Each path is a new rotation, seen through one point. The rows after it are directions, each followed by how far the rotation turns it, in degrees each step (0 if it stays put).
Each turn is a multiple of 5 degrees from 10 to 175, or 0.
Each row of a path follows its step; steps can be skipped.

step 0: [ -1  -6  16  16  11  -6  10 -15  15  25 -37  -1 -25   4   4  12  -5 -27
  30  11   8  -5 -27  11  -3  -8  -1 -23  -7 -10  11  20 -12  12  -5  11
  -6  -6  12   9   1  32   1  -4]
step 2: [  3 -23  19 -13  20   6   9 -19 -24   4   0  -9   3  -4  -2   4  -9 -23
  16 -22  -8 -28 -35   7  13  15  24 -23  -6  14 -11   4  -5  16   3   7
   0  15  -2  17  28   8   0 -11]
step 10: [-16   9  30  22   8  26 -13   1  -4  28   3  -5   2   5  -7   8   3 -18
  -8  -2  12   3 -11  19  21   2  19  -7   5   9 -16 -24  11   7   8  20
  -2  38  17   4   4  30   2  -9]
step 14: [  0   0  10   5 -24  -3   4 -25   8  22  -9  21 -36   3  23   5 -21   5
  10  -9  -7  10  -9   5  16  -1  15  -4  21   2  19 -32  -6 -14   8  26
 -16  20   1   8   2  16  13  -4]
step 23: [ 11  12  35 -16  -2  22  17  -9 -18   6 -10 -16 -31  23 -18 -10 -22   5
 -17 -10 -12 -25  -5   0   8  -3   4  -5   7  -9   3  -4 -38  12  -2  16
  -9   9   8   2   5  10  20   8]
step 28: [  4   9   4   2  13 -12  12  -1  23   7  -1   3 -17  18 -12   5 -10  15
  10   3 -26 -10 -28 -31  18   0  13   3 -27  27  21 -16  -3   7  -6  37
  15   2   9  11  -6  15   1   3]
step 30: [ -1 -17   7  -4 -14  13  28 -22  25   3 -19   5 -27  -1 -21   8 -20  -1
  20 -10   0  14 -30   1   9 -12  19   1 -11   2   5 -15  18 -19  19  19
 -12   7  -6  -8  13   3  19 -15]
step 32: [  6  15  35  10   5   2   2  -7  10   5 -22  -7 -12   5 -14  -7 -18 -20
   6  -4  13 -21 -25  -9 -32 -22  23  -1 -26  -5  10   8   6  -2   3  23
  -1   7  15   9  17  21 -19  -7]
step 37: [ -1  28  15  21 -28   0  17  11 -21   8  -2  -6 -16 -14 -17  17   0   1
 -15   3  -5  -6 -29  20  11  26  14  -7 -29  10  15 -15 -19  -7  -9  17
  -2 -14  -7  -4  16  20  -1  -2]
Directions:
[  0  -7  -2   2   5  -2  -6   0   2   1   0   3   2   1   4  -3   4  -2
  -3  -5  -1   4   1  -7  -2   1   4   3   6   4   5   0  -4  -6   2   4
   7   7   6   7  -1  10 -10   5]
100
[ 1  1 -4 -1 -9  8 11  0  1 -8  5  2 -1  2  1 -2  6 -3 -1  5  5  5 -2 -5
 -1 -7 -2 -2  0 -4 -1  5 -6  5 -5  3  7  6  1  5  5 -3  0  1]
175
[-6 -5 14 -1  1  4  0 -5 -2  0  0  5  3 -2 -1  1 -6  1 -5 -3 -8  6  2 -2
  6 -5 -3 -5  3 -7 -5 -2 -1 -2  8 -2  6  0 -2  6 -1 -5  2  0]
90
[  3  -3  -2 -13  -3  -4   5   2   2   7   6  -1  -7   5   3   8   4   2
   2  -4   0   5   1   2   5  -6  -4   4   8  -2  -2  -3   6   4   6   0
  -4   2   6  -4   1   2  -2   2]
70
[-1 -8  2 -2  7  6  2 -4 -7 -1 -5 -4  0  2 -1 -7  1 -5  6  7 -4 -4  2  1
  1 -5  6  5  4 -1  0  7 -3 11  4 -3 -6  3  1 -4 -4  4  1  0]
170

step 1: [ -6  16   8  -5  17 -10  -9  29  -7  -6  -1   2  -3 -15   5  -3  -6  16
  -8  23   1 -15   7   5   1   6  -3  -4 -15  -1  12 -15   7  14  22  -4
   1   3  12  13 -19 -26 -11  26]
step 9: [ -8   4 -11   8 -20  -9 -21  26  -2 -20   3 -15   0  -9  -3   5  -8  14
  -7  -5  14  -2 -17 -17  -8 -11  12 -29   3  -6   2 -25  20  11 -10  -7
   6   4   1   5  19  18  -5   2]
step 16: [  4   2  -6   7   3   5  -8   6 -14 -23  -7  16  -2  -7  -4   1 -14   8
 -10  13   5   9 -17 -28 -17  -3 -17  -2  -5 -16  17 -13  20  -8   3 -13
   0 -17 -23  10  -3 -15 -23 -14]
step 20: [ 15  20 -16   9  -5 -13 -19  33   2   2  -7  18 -10  14   1  14 -12  10
   3  -2   3  -5  10   4  15  18   2  -7  17   2  12  -5  11   6  12  -2
 -24 -13  -1  18   1  10 -18  13]
step 23: [-21  26  -4  29   4  12  -5   9 -13 -19  -7  20  -1 -13   2   4 -11 -11
 -14   9  22  10  -7  -7   6 -11   4 -17   6  13 -13  -8   8   1  -1  10
  -6  -5  -5 -12 -13  -3  11 -27]
step 28: [-12   5  14  13  -1  -2 -19  11 -11 -20  30   9   1   8 -18   8 -24  -3
 -11   5  -3  17 -16 -16  -1   5  16  -6 -10   3 -22   0  20   8  15  14
   3  11  -9  18  -8   5  -2  -6]
step 34: [ 15  23  17   6  20  -7  -6  20   2 -15  -1  10   4 -16 -18  15   7  10
 -30  10  -6   6  13 -12   9  -4   5 -12  15  -5   2 -22   4  13  -7  12
   9   8  14   2   0 -21 -15   4]
step 36: [  2   8  -3  -1   1   7 -28   5  12  12  -3  18   8   2  -7  15  -4  -7
   8   3  22   8   1 -16  -5  17   6   7  20  -3   3 -20  17  11   1 -16
 -17 -22  18  12  -9 -20 -22  -6]
step 40: [ -1   7   8  16  10 -33 -12  23  -5 -14  -1  14   1   0  14  -3 -11  -4
  -7   1   5 -18 -10  22  -7   3   9  -1   1  20 -11 -34  -2  11  12   1
 -11  -7   1  14 -16 -10  11  -1]
Directions:
[ -4  -3  -4  -1  -7   7  -1  -3  -2   7   0   5   3  -2   3   0   2  -3
  -3   1  10   3  -2  -7  -3  -3  -1   3  -2  -4   0   1   4  -2  -1  -9
   5  -4   7  -8  -1   2   3 -11]
55
[-2 -6  5 -5  0 -6  5 -5 -2  1  3  1  8 -1 -2 -6  0 -6  2  0  3 -4  3  2
  4 -2  1 -6  2  2  0 -2 12  5 -6  4  6 -9  6  5 -2 -4 -2  5]
10
[  0  -8  -1   6   4   3  -6   2   4   2   4   8   7  -5   1  -1  -2  -2
   1   1   0   2   6   6   5   4  -2  -3   0   1  -9  -1  -3  -8   1   1
  -1  -8 -11  -1   2   1  -4  -4]
90
[ -2   3   2   0  -4   1 -10  -3  12   1   0   0  -1   1   9  -2   0   7
   6   0  -1  -3  -1  -2   5   3  -5  -2   3  11  -5  -3  -3   6  -3  -1
   0   0   8  -5  -2  -5   2   0]
65
[  1  -4   1  -7  -1  -3  -1   4   2   0   4  -7   2  -1   2  -3   3  10
 -14  -7   4  -6   3   1   0  -2  -3  -3  -2  -1   3  -4  -2  -3  -1  -8
   0  -1  -6   4  -3  -3   9   0]
140
[-12  -5  -5   1  -5   3   2   1   4  -3   5  -5   5   0  -1  -1  -4   2
   0   3   2   0  -9   5   3  -6   5   0   3   2  -6  -1   0   0  -2   5
  -3   5  -1   2   1  13   8   3]
20
[ -4  -2  -3  -6  -3   3  -6  -4   2  -4  -2  -1   5   1  -2   0  -2  -2
 -11   4 -10  10  -2   8  -9   5  -5   4   0  -2   0   4   1   3  -2   0
  -3  -4   5   4   0  -5   0   0]
125

step 8: [ -4   3  22   7   0 -18   2  26 -20   4 -17  11 -12  -1  34  -8   6  -9
 -24  -1  16  20  17  -5  30 -13  32  17  -4  11 -14  10  10  -6  29  26
  -2 -25  -5  13   7   1  -2  -1]
step 9: [  3   4   5  12 -17 -22 -12  11  -5   9 -18 -23 -16 -20  24 -16  15  23
 -18 -38   1  10  12  12  11 -21   8   0 -33   0  14 -19   5   4  -3  12
  -1 -30 -15  14  -1   1  -9 -18]
step 10: [ 23  -2 -28 -13   2 -30 -18  -2  25  24   3  -1 -12  12  11   4   8   0
 -16 -18 -13   1   8  31  15 -12   6  11 -37 -15   4  -2   0 -12  16  23
  -9  -7   4   4  -4  30  13 -15]
step 11: [ -3  -8 -11  -2   0  -1 -18   3  12  16   5  -1  -9   3  19  -2  -1 -28
   3 -10   2 -11  11  33   8   2  27  -3 -37   7 -13   6  35   8  18  36
  16   0   9 -17 -16 -25  13  -6]
step 14: [ 12   8  -6  -5  27 -14  15  -4  -2  12 -16 -18 -15   7  42 -25  -1   2
   2  13 -17   7   7   8   0   0  32 -24 -34   4 -17  10   4  23   6  -5
 -15 -10  -4  -5 -24  26  -1  -1]
step 15: [ -3  -3 -26  17 -20 -29  18   9   2   9   6 -22 -11  14  36 -14  11   3
 -22  15  -8  14   1 -10  19  24  26  -4 -16 -10  -7   7  25  18   7  21
 -17   7  12  -8  12  -2 -10  -7]
step 31: [-10  -6   3 -50  14 -17  -5  21  -2   7  -8  12  12   5  10 -23  -5 -28
 -20   8   7   5   3   7  10 -25  12  -2 -28 -11 -11 -17  14  20  27  16
   8  14  12  21   1  10   4   2]
step 35: [  4   1 -25  -3  -6 -14   5  19  15  23  14 -17 -13   0   4 -28 -11 -49
   1  24  -8   3   3  23   1  12  -5 -20 -15  12   4   7   1   4  27  17
 -10   4  16  -3 -27  -5 -17 -11]
step 36: [  4  15   0 -13 -12  -2  22  27 -11   0   6  -3  -8   1  31 -14 -14 -17
 -28  10   2  21   8  -1  23  12 -25   8  -9  18 -17  24  12   1  23   7
  16  -3  21  11 -16 -38  -1 -12]
Directions:
[ -5  -1   5  -3  -3   1  11   2  -4  -3  -7   3   3   0   2   0   2   0
  -3  -4  -4  -2  -1  -7  -6  -1   0   0   5  -2  -4   1   1   5   2   7
   3   3  -7  -1 -10  10   1  -8]
60
[  0 -10   0   5  -2   2   8 -10   3  -2  -2   2  -2   4  10   6   0   1
   4   0  -6  -4   0  -1   2  -6   4   8  -8   0   1  -4   0  -2   5  -4
   1  -3  -1  -7   3  -1  -7  -1]
10
[  1  15  -4   3  -4  -3  -3  -2  -1   7   0   4  -3  -4   1   7  -3  -1
   6  -4  -3   2   0  -5  -1   2   8   0  -4  -4  -7   3   7  -3  -3   0
   0 -11  -2  -2   2   3   2  -4]
10
[ 3  0  3 -6  8  2 -3 -6 -6 -1  6  3  2  4  4  7 -2  2 -5  7  8 -2 -7 -1
 -3 -5  4  3 -1 -2  5  6  0  3  4  3 -1 -8  1  1 -5 -3  9 -2]
125
[  3   6   0   1   5  -2   0  -4  -5   1  -5  -1  -6  -1   7   5   2   4
   0  -6  -4  -1   4   2   5  -4 -10   1   3   0   5  -1  -8  -2 -10  -1
   2  -3  -9   6  -5  -3   0   4]
90
[ 0 -2  1  3 -9  9 -7 -8  0  3 -1  1 -8 -4 -1 -6  4  0 -2  2 -5  4 -4 -3
 -6 -9 -1 -3  0  1 -1  0  2  9 -8  7  1  2  4  0 -1 -8 -2 -1]
170
